In the rows, 128 means zero.
The rows of X fall into 4 groups, and each row is roughly a mix of its group's hidden directions.
X, 112 rows:
153 141 58 132 128 84 136 142 123 134 140 153 130 115 130
145 103 117 118 96 162 109 140 196 110 133 121 121 130 133
124 102 179 116 120 177 95 126 112 115 121 132 157 134 152
151 112 103 173 86 139 111 113 172 129 100 111 129 137 129
144 107 110 157 142 111 115 156 97 112 132 154 179 109 154
112 164 110 137 144 82 154 118 132 160 102 121 115 93 102
132 102 105 147 109 135 97 132 192 142 130 142 129 119 92
128 132 75 152 139 86 164 148 159 137 125 140 136 118 103
139 126 123 164 135 124 132 121 75 113 119 125 164 89 164
103 110 156 140 120 165 132 120 182 118 132 105 103 145 95
123 112 176 105 112 183 88 103 123 128 130 120 123 124 135
140 148 73 146 142 72 161 147 130 128 134 136 121 134 122
140 98 138 98 98 157 94 126 152 128 131 136 148 182 130
116 132 167 131 158 102 159 126 98 166 109 122 137 85 123
134 110 126 134 96 184 101 140 165 95 126 136 126 157 137
135 104 132 115 93 184 92 126 169 113 121 134 133 145 133
119 139 120 129 147 94 155 138 104 146 87 138 182 104 137
118 130 143 137 120 144 127 118 160 111 154 99 70 165 107
107 162 115 130 148 70 157 128 128 156 106 127 120 145 97
142 92 120 113 98 167 97 124 151 115 149 140 145 175 126
146 106 129 152 146 112 113 158 105 97 132 134 174 105 169
109 128 142 150 135 94 119 136 145 149 71 128 178 131 118
120 131 127 114 122 108 142 123 179 173 113 128 104 147 81
158 85 120 112 90 170 93 116 148 128 150 132 140 134 140
129 134 127 131 144 87 128 131 106 167 91 144 170 90 131
111 147 119 160 138 153 136 117 102 115 124 132 122 55 128
145 100 128 107 103 151 109 141 200 114 133 116 122 124 139
125 115 90 149 112 139 131 148 183 94 138 132 130 167 112
107 155 124 127 162 64 166 137 125 144 122 119 123 124 107
145 99 131 130 98 185 101 138 161 95 138 128 125 130 150
134 141 110 105 132 116 131 126 86 140 100 150 180 96 155
97 150 113 146 169 96 167 132 104 118 144 127 129 93 106
118 132 186 104 119 168 103 98 105 127 127 105 108 134 141
147 101 121 114 88 172 90 119 157 127 129 139 138 166 130
124 144 114 120 90 180 130 78 120 148 115 126 100 138 111
114 141 109 112 113 129 153 89 143 179 117 128 110 131 79
117 115 156 65 153 139 144 156 141 123 167 139 119 137 117
125 128 116 125 108 120 148 99 162 185 101 122 119 129 86
139 131 111 136 97 191 105 106 93 105 130 142 129 134 151
124 123 136 126 116 163 130 113 158 114 168 110 69 142 107
135 155 104 184 120 106 115 129 102 132 79 139 142 124 143
142 95 131 119 95 186 91 125 149 110 137 138 139 149 140
146 135 119 191 118 120 127 155 133 147 77 151 121 135 131
129 138 122 197 118 116 103 137 129 114 79 128 143 138 140
120 142 104 113 97 164 134 87 135 163 121 138 102 147 90
156 132 95 179 97 125 134 96 117 159 99 121 115 112 130
144 105 133 118 94 172 98 138 170 110 122 130 126 168 141
140 129 117 164 125 120 147 101 99 181 124 137 104 91 105
112 154 112 125 154 68 161 124 132 157 119 119 123 103 100
137 134 123 199 117 123 125 96 99 147 104 114 118 107 125
131 136 127 129 107 176 128 86 85 105 129 108 132 105 160
131 121 149 130 160 104 109 183 128 84 152 136 132 138 154
125 123 131 94 134 87 138 149 186 135 125 113 128 169 114
153 143 84 160 103 115 136 96 104 164 100 132 123 105 129
143 116 125 95 122 86 134 142 191 144 128 109 120 156 122
117 119 170 100 108 184 93 100 122 126 115 121 139 121 139
115 129 146 124 165 62 153 149 152 146 127 113 128 116 108
117 152 110 140 112 135 149 85 116 176 106 132 103 128 87
127 151 119 133 150 79 155 144 89 130 96 134 165 129 150
129 133 167 96 112 172 96 96 103 124 139 113 100 131 145
124 116 110 55 129 131 135 118 151 142 168 135 135 117 107
119 135 159 139 170 72 132 175 140 117 133 124 111 134 128
137 115 158 131 152 110 111 174 135 80 140 117 138 129 170
142 134 100 159 107 124 132 71 100 157 125 109 121 93 122
125 143 118 172 126 168 129 120 97 106 125 135 114 73 141
118 117 149 68 139 142 130 158 155 95 155 127 132 158 138
139 121 101 118 87 191 111 96 110 121 131 144 139 135 138
149 126 105 107 120 72 139 123 173 168 123 114 118 131 112
122 112 146 140 141 167 122 135 75 88 161 140 145 136 148
157 122 94 164 94 130 136 88 132 167 114 119 111 106 118
130 140 104 98 135 115 148 94 91 167 152 138 122 89 109
119 121 151 114 165 67 144 162 160 128 137 111 134 121 123
115 134 125 67 137 127 115 161 151 92 137 139 154 156 142
141 109 134 116 127 156 111 147 92 101 129 151 176 135 170
138 132 81 148 132 77 134 137 156 159 119 143 132 105 100
155 129 91 167 95 126 135 89 122 165 108 122 116 105 123
116 130 151 107 165 85 128 175 157 111 154 129 114 146 121
138 143 97 185 112 109 108 133 130 137 76 142 145 127 131
148 130 124 112 127 119 97 133 80 129 112 152 175 120 170
141 93 142 99 102 169 97 137 173 111 136 125 139 147 141
139 125 106 125 83 191 108 100 129 136 119 146 119 150 123
147 105 128 146 139 122 111 156 107 92 134 133 175 108 173
111 126 151 105 139 133 110 171 156 79 126 129 147 167 146
115 163 109 145 148 78 159 119 112 156 108 125 114 101 106
143 98 132 129 102 183 99 134 137 95 146 138 136 163 147
127 129 108 198 110 118 98 107 134 130 92 117 144 118 122
122 110 187 110 125 182 112 113 111 122 148 116 110 124 137
112 120 164 86 145 141 127 163 145 85 148 123 131 160 144
150 121 113 97 112 87 121 102 142 188 118 125 136 142 111
125 145 89 147 144 85 179 137 148 143 131 126 110 111 100
128 150 77 147 140 72 165 144 140 132 115 131 134 132 116
114 123 170 75 156 142 148 149 118 110 168 129 115 140 131
115 101 147 164 153 131 173 164 152 104 148 119 121 150 112
142 105 139 134 103 190 93 120 105 109 138 144 140 149 148
133 150 67 143 135 78 163 142 142 127 125 135 128 132 117
125 122 147 131 149 77 160 124 143 144 113 89 151 88 134
137 109 138 137 159 87 130 161 122 102 138 120 171 101 161
121 121 175 102 113 182 97 109 110 111 126 118 131 142 152
136 124 117 120 129 127 118 146 98 119 98 154 196 124 162
149 116 108 148 86 182 101 124 161 111 120 131 110 116 140
131 127 121 175 131 116 135 102 106 178 121 136 114 88 98
103 119 171 84 153 141 128 140 128 89 166 112 130 143 133
117 119 128 63 148 124 134 160 155 136 154 159 135 130 107
134 162 113 168 123 113 119 129 89 108 83 127 143 137 164
125 117 179 103 114 181 92 105 108 125 132 121 124 125 144
124 127 142 57 150 134 156 143 120 134 168 142 115 129 124
133 119 147 131 157 111 120 161 109 79 149 117 151 112 174
119 127 154 130 166 63 147 159 151 132 128 107 132 115 125
132 128 101 116 91 172 112 111 144 150 123 158 112 163 96
142 92 134 116 101 178 97 134 149 102 147 135 142 162 140
141 116 131 154 154 105 112 170 101 93 139 145 160 117 162
150 103 117 141 95 179 100 130 132 102 142 141 128 170 143

Each list below has two rows that fit no group; the rest each fit one group, if only roughly. Name those rows in the order they come.
    z5: 145 122 99 158 95 174 111 102 94 134 110 151 147 123 139
    z403: 129 118 150 130 163 89 118 183 148 93 142 125 138 129 151
    z282: 132 153 103 176 114 117 109 121 107 103 82 122 153 138 155
    z616: 108 129 168 103 112 169 103 104 117 125 90 116 162 130 145
    z444: 100 130 181 100 134 167 95 108 94 136 128 136 134 136 119
    z640: 133 103 160 70 131 101 119 138 165 145 132 115 146 156 130
    z382: 119 101 162 112 110 199 109 116 144 110 140 123 129 129 129
    z650: 105 110 197 122 136 173 138 114 127 133 131 106 115 116 119
    z822: 112 103 175 132 170 107 138 174 146 106 147 122 142 126 129
    z591: 138 155 112 110 145 87 149 121 81 159 120 138 133 90 141
    z321: 120 145 141 139 160 104 149 120 68 137 137 126 130 79 136
 | z444, z822
    z205: 111 154 130 128 161 68 163 149 124 130 124 121 121 163 113
    z91: 143 129 115 143 143 111 103 140 79 125 130 156 159 84 156
    z363: 112 111 170 97 159 138 151 132 118 141 176 128 104 114 104
    z69: 133 133 95 107 111 147 133 103 159 136 164 122 80 103 101
    z879: 145 124 139 121 138 123 116 151 76 102 129 144 164 147 177
    z980: 128 117 159 192 131 132 136 100 100 140 134 101 101 110 120
    z126: 136 148 114 151 134 86 133 152 114 121 78 132 167 124 160
    z651: 129 139 71 147 124 86 139 133 165 149 110 138 134 115 99
    z13: 116 149 123 108 133 130 143 129 88 106 95 131 183 132 165
    z191: 107 121 177 126 114 162 93 115 137 109 103 106 144 166 136
 | z91, z126
    z897: 120 120 172 85 144 154 139 152 129 97 158 119 108 155 145
    z371: 121 125 128 130 130 93 160 139 186 151 113 111 116 158 96
    z678: 125 150 102 143 146 83 182 139 142 134 136 116 93 137 107
    z270: 115 162 125 134 153 64 163 140 127 146 109 117 110 139 112
    z929: 127 151 155 141 153 71 132 136 84 140 101 118 138 139 148
    z723: 138 146 93 155 127 103 133 121 102 176 103 159 129 96 111
    z349: 152 133 106 183 98 125 117 135 146 121 78 122 129 145 151
    z529: 134 95 151 97 119 142 113 150 173 105 143 118 142 174 137
    z182: 112 115 135 164 155 88 164 156 150 144 106 129 157 116 104
    z676: 153 125 104 178 117 111 121 109 103 150 108 129 143 78 141
    z48: 137 128 122 121 87 196 102 109 126 113 127 137 111 155 137
    z477: 143 154 76 153 110 103 121 109 105 152 91 142 144 110 133
    z706: 131 130 95 120 102 153 117 114 174 117 158 122 80 140 104
 | z371, z676
    z130: 123 121 180 120 146 144 130 136 74 116 119 128 157 128 165
    z151: 129 117 168 116 114 178 99 145 123 102 119 135 135 170 152
    z66: 103 121 189 111 164 142 139 146 108 106 162 122 112 136 128
    z758: 149 111 128 109 103 174 81 124 116 99 151 140 132 142 159
    z920: 130 135 107 127 95 198 134 95 112 130 134 141 101 122 121
    z941: 123 100 134 70 146 125 148 139 140 147 174 146 138 140 101
    z474: 133 138 87 143 146 74 164 122 127 147 148 120 113 99 109
    z940: 111 163 108 147 147 90 151 109 90 161 112 134 125 105 104
    z194: 116 131 127 125 109 150 126 107 178 121 146 102 76 147 97
    z715: 147 103 130 128 94 189 92 107 130 129 129 138 134 98 144
    z353: 111 111 158 117 147 133 109 181 172 106 130 146 136 157 119
    z901: 140 141 126 150 123 127 149 82 72 149 134 106 107 99 138
 | z920, z941
    z577: 113 120 127 103 141 124 106 179 175 121 126 166 148 140 108
    z562: 118 129 127 102 112 124 151 97 172 173 114 108 110 131 90
    z814: 120 142 102 132 148 78 155 112 125 159 131 122 126 78 103
    z302: 109 129 154 98 138 99 138 123 165 135 137 96 107 175 102
    z295: 137 111 105 112 89 154 123 110 171 166 111 142 131 149 97
    z820: 107 118 173 95 164 132 144 124 102 129 176 121 116 111 116
    z804: 148 109 110 169 106 139 136 95 134 177 127 129 104 104 99
    z102: 99 134 139 90 149 130 126 167 148 97 134 147 143 176 117
    z604: 125 118 131 105 113 130 118 151 207 115 117 119 123 156 121
    z805: 121 124 165 116 159 78 142 157 163 116 130 92 125 119 138
    z139: 147 133 118 198 104 129 129 100 113 142 95 109 113 122 137
    z416: 125 139 111 149 151 109 159 120 102 124 148 118 117 59 130
 | z302, z102
    z625: 144 139 116 105 139 63 133 145 169 148 129 113 108 106 129
    z180: 143 153 97 169 105 122 125 95 87 125 95 114 134 122 155
    z677: 101 115 189 87 144 141 130 113 143 127 149 95 120 124 116
    z659: 136 101 156 129 130 174 108 123 82 106 155 136 146 111 156
    z812: 120 154 156 135 167 88 158 140 81 127 129 115 113 112 144
    z701: 125 148 124 120 97 186 125 81 99 125 126 121 99 136 132
    z721: 124 97 174 132 137 166 119 150 105 109 118 140 171 134 154
    z843: 145 149 118 187 122 122 133 115 76 145 99 133 116 114 142
    z830: 99 129 172 134 157 127 109 150 117 74 137 111 148 145 146
    z817: 135 119 88 107 116 93 137 118 175 156 140 126 126 154 91
 | z625, z677
    z771: 157 131 80 128 113 116 146 122 128 182 117 159 119 102 112
    z189: 97 128 184 117 169 134 128 162 111 98 147 129 128 143 130
    z540: 123 166 78 126 126 90 160 110 146 145 117 119 105 112 106
    z263: 142 96 132 111 95 186 86 109 134 126 132 140 150 126 139
    z109: 109 111 157 75 151 135 133 161 162 113 161 137 130 144 114
    z792: 134 160 66 119 135 93 172 133 110 122 123 138 136 119 137
    z751: 135 151 91 178 112 114 116 99 98 145 93 134 135 107 127
    z430: 121 121 154 116 101 192 93 131 150 109 102 134 134 139 141
    z903: 130 118 145 167 160 70 139 163 119 143 113 136 149 139 123
    z328: 111 162 129 124 159 86 163 127 94 159 128 135 102 125 102
    z259: 123 118 165 128 137 143 123 146 95 98 108 128 174 157 165
    z607: 144 122 96 177 103 121 127 90 134 165 107 121 126 101 109
    z467: 149 135 93 157 123 76 127 111 134 173 118 126 114 104 109
    z608: 131 128 117 129 160 77 158 120 79 147 162 126 135 113 120
 | z328, z467
    z231: 147 113 84 142 92 167 110 109 114 137 113 158 164 128 133
    z457: 134 149 63 127 123 108 163 119 142 143 128 136 120 88 112
    z367: 122 131 138 146 158 63 148 152 151 159 114 125 123 121 104
    z785: 129 150 111 183 101 117 100 104 142 130 81 109 122 137 126
    z40: 141 118 86 138 106 128 92 133 180 126 147 142 107 150 100
    z227: 125 105 140 79 117 157 122 126 165 95 162 107 130 155 138
    z98: 126 126 164 74 145 142 121 123 94 127 176 129 103 132 135
    z988: 96 114 177 93 164 139 134 140 122 109 171 124 128 131 115
    z648: 136 134 101 117 94 156 96 102 161 129 150 127 81 134 107
    z359: 137 150 63 133 119 82 132 125 150 144 108 138 140 109 117
    z856: 151 121 106 144 148 90 136 164 91 117 134 155 164 132 157
 | z785, z98
